Named turns come first, each shown by rows before and after it. Which turns, in which order, take the first row of each pair that follows to the second? Write the first one first, as in the answered first pair.
V:
[-12  14   5  10  10  -3 -12   2] => [  0   9  22   1   1   7 -10   6]
[ 1 -7 11  2  1  0 -6  6] => [ 8 -4  7 -5 -8  2  4 -6]
[16 -8 13 -7  0  0  8  4] => [ 10   0  -5  -4   0  -5  18 -10]
[  9 -15  12  -1   9   5  -2   5] => [ 14  -7   2  -5   3   6  10 -13]
P:
[ -5   8   6 -10   1  -1   9   7] => [-2 -5 10 -7 -1 -1  4 11]
[ -4 -16  -8  -1 -11 -13   4  18] => [ 14 -15 -11  -7  -9 -10  13  -4]
[ 10 -15   8  12  16  -2 -15  -8] => [  6  11  -2   7  19  -3  -1 -22]
[  4   3  13   7  -2   4 -13  -9] => [  1  12  10   7  -1   3 -10 -14]
E:
[ -9   4  22   4 -17   3 -13  -1] => [ 11  -3  24  -1  -6   5  -9 -12]
[-15   3 -15   3 -12  -5  10   9] => [ -3  -6 -13   8 -18  -4   5 -14]
[  7  -8 -14  -5  -5  -8  11 -14] => [  5  -5 -15 -10   3  -9  15   1]
Q:
[-2 10  7 -1  2  6  1  2] => [ 7 -5  0 -2  8  2  4  2]
[ 23 -14   0   5   0   0  -7  -5] => [  0  -2   6  12 -20   3 -15   1]
[  7  -3   4   2 -14   6 -14 -19] => [ 13  -4   4   0  -8   6 -11 -21]
[-7  6 -8  1  6  3 -7 -4] => [ -2  -1 -12   1   9   2  -6  -4]
Pairs:
Between the rows of a pair lie two turns.
[-11  -8  -7   2  -2 -13  -1  33] => [ 13 -18  -9   7 -19  -7  -3 -24] | E, P
[ 11  -2  13 -12 -18  11   4  -8] => [-10   2  13  -5 -20   9  -3  13] | P, P
[ -2   7 -16   0   0  -4   3 -11] => [ -3   9 -16  -3   4  -5   6  -4] | E, E
[ -2  -3   8 -12 -18  -1  -8  19] => [  0  19  -3 -17 -14   0   7  -1] | P, P
[-18 -14 -14   3 -24  -5   5  13] => [ -5 -23 -24   5 -15  -9   4  -3] | P, V
[ 15  -7  17   1 -15   3 -13 -19] => [-18  15  -7  14 -11  -9 -12 -12] | V, P
[-11  10 -10   1  -5  -3   9  -3] => [ -1 -11   5  -1 -15   2   1   6] | P, V
[ -1   6   9  -1 -14   9   5   5] => [-13  10  -4   8  -6   1   1   5] | V, V
[ -3   9  19   6  11  11 -11   4] => [ 3 14 15  2 14 12 -6 -8] | P, P
[23  4  0 -9  1 -3 14 -4] => [  9   2 -12  -5   7 -10  13  16] | P, Q
[-16  20   0  -3 -18   4  -1   5] => [ 13 -16  14  -4 -15   6 -12   2] | P, E
[ -2 -13   2   4   2  -2  -8  19] => [ 4  0 -4 -8 11 -1 10 17] | P, E
[  3 -11 -19  -2 -22   0  20 -15] => [ -2 -19 -26  15  -3 -10   4 -14] | V, E
[ -6   3  -9  13  11  -7  -9 -16] => [  7  -7   7   5  22  -2 -12   3] | E, V
[ 15  21   4 -12  19   3  11 -23] => [-23  18   8  18 -11  -1 -21 -11] | P, E
[-10  -9   4  10   2  -6 -13  17] => [  4  -2  18   6  10   0 -15   6] | Q, P
[  6  -1  -5 -15  12   4  19  31] => [  2  31  -2 -11  13   8  18  -1] | E, Q
[  5 -11   4   1  -6   6  -4   5] => [10 -5 -4 -7  0  5  7  0] | V, E
[  8 -12  -2   1   2  -1  -4   0] => [ -4  -1  -1   4 -13   1  -5  -2] | V, Q
[  2 -12  10  -2   0   1   0   3] => [ -1 -14   0  -3  -6  -3   5  -2] | P, Q
[  9   5  -9  -9  -3  -1   2 -20] => [ 12 -14 -13 -12   1  -4   3  -3] | Q, E
[ 14  -5  -3  -8   2  -4  15 -11] => [  8 -19   0  -3 -11  -5   8  -6] | Q, E
[10  3  0 -5  4  5  7 -9] => [ 0 -6 -4 -5  1  0  9 13] | E, Q
[-7 28 -6  3 18 -2  0 -4] => [-10  -4   7  17   3  -2 -24  13] | E, P
[  7   8   6 -23 -12  11  16  18] => [-10  19 -18  -8 -21   4  16  -6] | V, E
[  2 -10  -8   7 -23  -2   8  -3] => [13 -8 -7 -6 -1 -4 20 11] | E, E
[ 10 -12  22  -7  -6  11 -10  13] => [-18  23  -5  -6 -18   6   8   3] | V, P
[ -1 -12  -6   5   4  -5   0   7] => [  3 -10  -7   5   9  -6   1   2] | P, V
[ -1  -8   6  -3   9  -2 -10   9] => [-5 11 -2 -7 12 -2  0 -3] | P, P
[-8  0  1 -3  3 -1 -1 24] => [ -6  -2  10  -1 -18   6  -5  10] | P, Q
[ 11 -15  -6  -7  22  -7   4  14] => [  4  12 -11 -16  16  -3  20   5] | V, P
[  5  -4  -1   2   0   3 -10   7] => [ 4 -6 -5  2 -9  2 -8  2] | P, Q
[  1  13  10   6  -6   4 -14 -22] => [ 11   8  15   2   5   4 -14 -18] | P, E
[  7   5  13 -19 -13   5  17   1] => [ 10   1   6 -21   3   0  21   9] | P, Q
[ -2  10   1  -1 -13   3   8   7] => [  0  -8   3   3 -13   1  -2  12] | V, P
[ -4  16 -18 -20  -3   2  27  -5] => [-23 -12  -6  -4 -20   0  -1  25] | E, P
[  1   4   0   6  11  -4  -7 -19] => [-3 -2 -4  7 19 -8 -9 -6] | P, Q
[-1 10  1 -7  7  2  7 18] => [ 9 15 -2 -5 13  2  8 -5] | E, Q
[-4 -3  6  2 -9  4 -3  7] => [  3   4   2  -1  -7   6   3 -10] | E, P
[ 14   2   7 -11   8   9  10 -13] => [-11  18   9  -6   7   8   4  11] | P, V
[-5  1  0 -7  9 -2  9 22] => [  5 -20   5   3 -14   3  -3  -2] | E, P
[ 7 13 14  0 13  0 -9  6] => [ -1  12  13   2   8  -1 -12  13] | P, E
[ 24 -19  14  -8  -1   6  -3  -3] => [ 17 -14  23  -8 -10   9  -7   0] | Q, E
[  8  -9  29  -8  -5  10 -14  16] => [  2  22 -13  -5  10  -2   6 -28] | P, V
[  5   0 -13   1  10  -1   8  -2] => [-10   2  -2   9   2   1  -4  12] | V, Q
[ 12  -4  -9 -13  -1  -2  15  -1] => [  0  17  -1 -11  -9   2  12  -5] | Q, Q
[ 2 18 15 -3  0  6 -7 -9] => [  7   3  20   0  -2   6 -13  -3] | P, P
[  8 -13   4   7  18  -7  -7  -3] => [ 13 -11  18  -9   7   1   3   7] | E, V
[ 14 -15  -7   6  15  -5  -2 -10] => [ 11 -16   2   8   0   0  -9 -16] | Q, E
[-4  3  2  7  5 -6  2  3] => [ 5  3  6  0 -3  0  7 -3] | V, V
[ -4  -2  -4  -3 -15  -2   2 -23] => [-11 -15   2   3 -17  -4  -9  -4] | P, P
[-12  -8  -6  -1 -22 -11  -1   3] => [ -4   4   3  -3 -23  -3  -2 -19] | E, Q
[13 -5  2 -4  8  2  7 -4] => [  6 -15   4   3  -9   3  -1   0] | Q, E
[  2   4  11   4 -17   3 -11 -14] => [ 11   9  -7   0   8  -3   2 -22] | E, V
[  4   1  -1  10  -4  -2  -1 -14] => [ 2 -5  8 10 -1 -1 -9 -1] | V, V
[  3 -16 -13   1 -10  -7   5  -4] => [  8   3  -1  -3  -9   1   5 -19] | Q, E
[-12   8  -3   4  12   6   1  10] => [ -3 -11   1  13  -2   8 -11  -4] | E, P
[  5  -9 -17  -1 -12  -3   2  -4] => [  6 -13 -16   4  -3  -6  -5  -2] | V, E
[12 -5 -2 -9 -2  5  1 -8] => [-3 -3 -3 -9 -7  3  1 16] | E, Q
[ 14 -17  -1   2  -6   4   4 -17] => [ -2 -19  -4  15  10  -3 -10  -2] | V, V
[ -1  -7 -16   8  -4  -6   2  -6] => [ -4   0 -17   5   4  -7   5  -1] | E, P
[ -3   3  -5  17  -7 -13  -5 -19] => [  1  12  11  15  10 -10 -12 -13] | V, Q
[-18   5   2  10  11  -7 -10  18] => [  9  12  -6  -4  15  -2   8 -22] | P, P
[  8 -10 -11  -6  10  -2  11   7] => [  7 -19  -9  -4  -1  -2   6   9] | E, P
[-14  11  13  -1  -4   0   2  14] => [ -3   9  16  -3 -17   6   5  -7] | V, E
[-7 -1  7  9 13 -1 -2 10] => [ 6  6 12 -4  4  8 10 -1] | V, P
[  1 -10 -16  -5   4  -8  10   9] => [  1 -18 -16  -1  -7  -6   6   1] | E, P
[-37  21   8   7  -5   2 -19  -1] => [ 11   2   9  -7  -2  10  -7 -44] | P, P
[ -7   9 -19   0  13  -8  11   2] => [ -5 -10   1  -1   5  -5  -1  26] | Q, V
[  7  17   6 -16   8   6  16   7] => [  5  13   7 -19  -4   8  18   9] | P, V
[  9  -3 -10  -4  11  -3   6  -8] => [-13  -2  -5   9  -2  -3  -9  10] | V, Q
[ -9  -9 -14   8   1  -7  13  -4] => [ -6 -19   1   9   0  -5   3  11] | P, V
[ 6 -2 -6  0 -9  1  5 -4] => [ -2  -4  -3   3 -11   1   0   7] | P, P
[ 0  9 -2 -2 25 -7  2 19] => [-13  -1   9   6  -1  -3 -12  26] | P, Q
[-14   3  19   8  20 -13  -7   5] => [-15  -4  17   9  18 -14  -6   9] | Q, Q
[-14   0 -14   5 -11  -2  -9   1] => [  2  -3 -16  -1 -10   1  -3 -17] | P, P
[ -1 -10   3   4 -12   2  -8 -13] => [ -7   0  -5   6  -8  -1  -7 -16] | V, P
[-13  -2   4  12 -18   0 -12   1] => [ 18 -12  10  -1  -8   6  -4 -14] | V, E
[ 16 -18   4   5   0  -4 -11 -17] => [-11  -2   0  -2   9  -8  -3  30] | E, E
[ -3  -8  -7  -5 -15   2  -3  -2] => [-10  -2 -15   1  -7  -3  -4   1] | P, V
[ -1   2 -16   4  13  -7  -3   0] => [ 11 -13   4  -3   6   1  -8  11] | P, V
[  3   3  10 -16  -2   7   7  18] => [-11  13 -16  -6   5  -4  12   5] | V, V
[ -6  -1   6   6  -1   5 -14   0] => [ 6 -1  7 -2 14  6 -9  3] | E, E
[ 17 -32  -5   5  -9  -1  -8  -2] => [ 21 -22 -16  -8  10  -5  11   9] | V, E
[  9  -4  17  -4 -17  14 -12 -26] => [ 23 -12  -8 -12  15   2   5 -22] | P, Q
[-14  25   0   8  15   5   2   3] => [-10  -5  11  20  -1   5 -19   2] | E, P
[ 17 -13   7   3   5   5  -2   7] => [-4 -6  5  9 -9  4 -7 16] | E, E
[-13  13 -11  -6  -7  -3   4  14] => [-2  9 -7 -8 14 -5  3 17] | Q, V
[17 -8 14 -5  7  3 -4  5] => [-13  21  -5  -1   3  -1   7   4] | V, P
[-4 27  7 -5  7 -2 10 -1] => [  7   2 -13  -7  16 -11  19   5] | Q, P
[ -6 -13   1   5  -4   1  -6 -17] => [  2  -3   0  -4  11   0   5 -19] | P, E
[ 11  -8  -3 -16 -19  -2  15  -1] => [ -5   4 -22  -8  -7 -12  16   1] | E, V
[ -6  13  10  -5  -6   3  -1 -10] => [ -2  11   5   1   2   1  -4 -19] | V, E
[  1  -4  -2 -10   2   2   7  13] => [  5  -9   5 -10  -5   6   3  10] | Q, P
[19 -9 -2 10 20 -7  1 -8] => [ -4 -10 -16  16   8 -14   1   8] | P, Q
[  2 -12   7  -4   2   5   2   5] => [-11   5   1  -5   4   4   8   5] | P, P
[  1  -4 -11  14  14  -9  -2   9] => [  7 -13  11  10  -1   1  -7  16] | E, V
[ 12 -19   5   4  -3   1  -8  -4] => [  1   6  11   4 -11   8  -9 -15] | Q, P
[  7 -13  -1   2 -16   8   2  -2] => [ 17  -3   1  -2  -5   9   7 -11] | Q, Q
[-10   3 -10  -1 -19   1   9   2] => [-14   6  -4   1  -6   0   2  18] | Q, P
[-24  13   0  -3  -9   4   7  29] => [-23   1   0  19 -27   3 -13  -6] | E, V
[ 16  -9  -2  -1   6   0  -7 -20] => [ -4  17 -12   2   9  -2  -2 -17] | P, E
[  4   9   5  -9  -6  -1   2 -12] => [ -7   8   8 -10  -2  -2  -1  11] | E, P
[  8  -7   7   4  10   0 -11  -3] => [  2 -16  -6   6   4  -6  -7  -1] | P, Q
[ 14  -6  -2  11  16  -1  -1 -19] => [ -2  10  -6  13  21  -4   0 -12] | V, P
[ -1 -15 -11   7  -6  -2  -4  -5] => [  8   4  -1  -1   3   5   1 -19] | Q, E
[-13  17 -15   4   6  -6   2   5] => [ 2 -4 -1 -3 17 -5 -3 24] | Q, V
[ -1  -2  16   4   6   2 -13  -1] => [-7 16 11 -1 -1  4 -2 -9] | V, P
[ -1   7  -2  10   7  -3 -12 -13] => [-2 12 -2  3 18 -4 -4  3] | E, E
[ -4   0 -22   0   5  -6  11   9] => [ -5  13 -18  -2   9  -3  11   2] | Q, Q
[ 10 -21  14   4  -3   7  -7  -1] => [13 -3 24 -2  1 13 -4 -6] | Q, E
[ 9  1  4 -3  8 -6  3 -1] => [  4  -6   4  -2 -10  -5   2   2] | Q, V
[  9   6  -9   8  10 -10 -14 -19] => [  4   9 -10  10  13 -11 -17 -13] | P, E
[ 17 -11  17  11  -1  -9  -7   1] => [  1  -3  17   9  -1 -12  -5  22] | E, E
[ -2 -10   3   5 -13   2  -9 -20] => [ 12 -12  -2  -2  13  -3  -2 -15] | V, E
[  1  -3  10   9  -8   5 -10  -7] => [  8  -3   2   6  -2   3  -2 -18] | V, Q
[ 7  2  3  0 10 -3 -7 -6] => [-7  8  1  3  4 -3 -9  5] | E, E
[-16  -6 -13   8  -3 -10   1  15] => [  4   0 -18  -1   0  -6  15 -16] | P, P
[  2  15   2  -7   0   5   2 -15] => [ -7  13  -5   4   9  -2  -7 -13] | V, E
[  8 -23 -10   3  -2  -5   8   4] => [ -9  -4 -17   4 -13  -6  13  -2] | P, Q
[13 -7 -7 -1 16 -6  3 -8] => [ -3 -15   4   3 -17   1  -7   6] | Q, V
[  0  10  11   0   1  -9 -12  -4] => [  0  -4   7   3  -3 -13 -15   3] | Q, Q
[-3  9 -4  0  1 -1  5 -4] => [-2 -4  3  8 -5  0 -6 -1] | P, E
[  9  -2 -14   0 -14  -3   8 -19] => [ -5 -10 -13  -1 -21  -5   6  10] | E, Q
[-17  11   0  -4   3   0   4  23] => [-18   2   6   9 -21   2 -11   0] | E, V
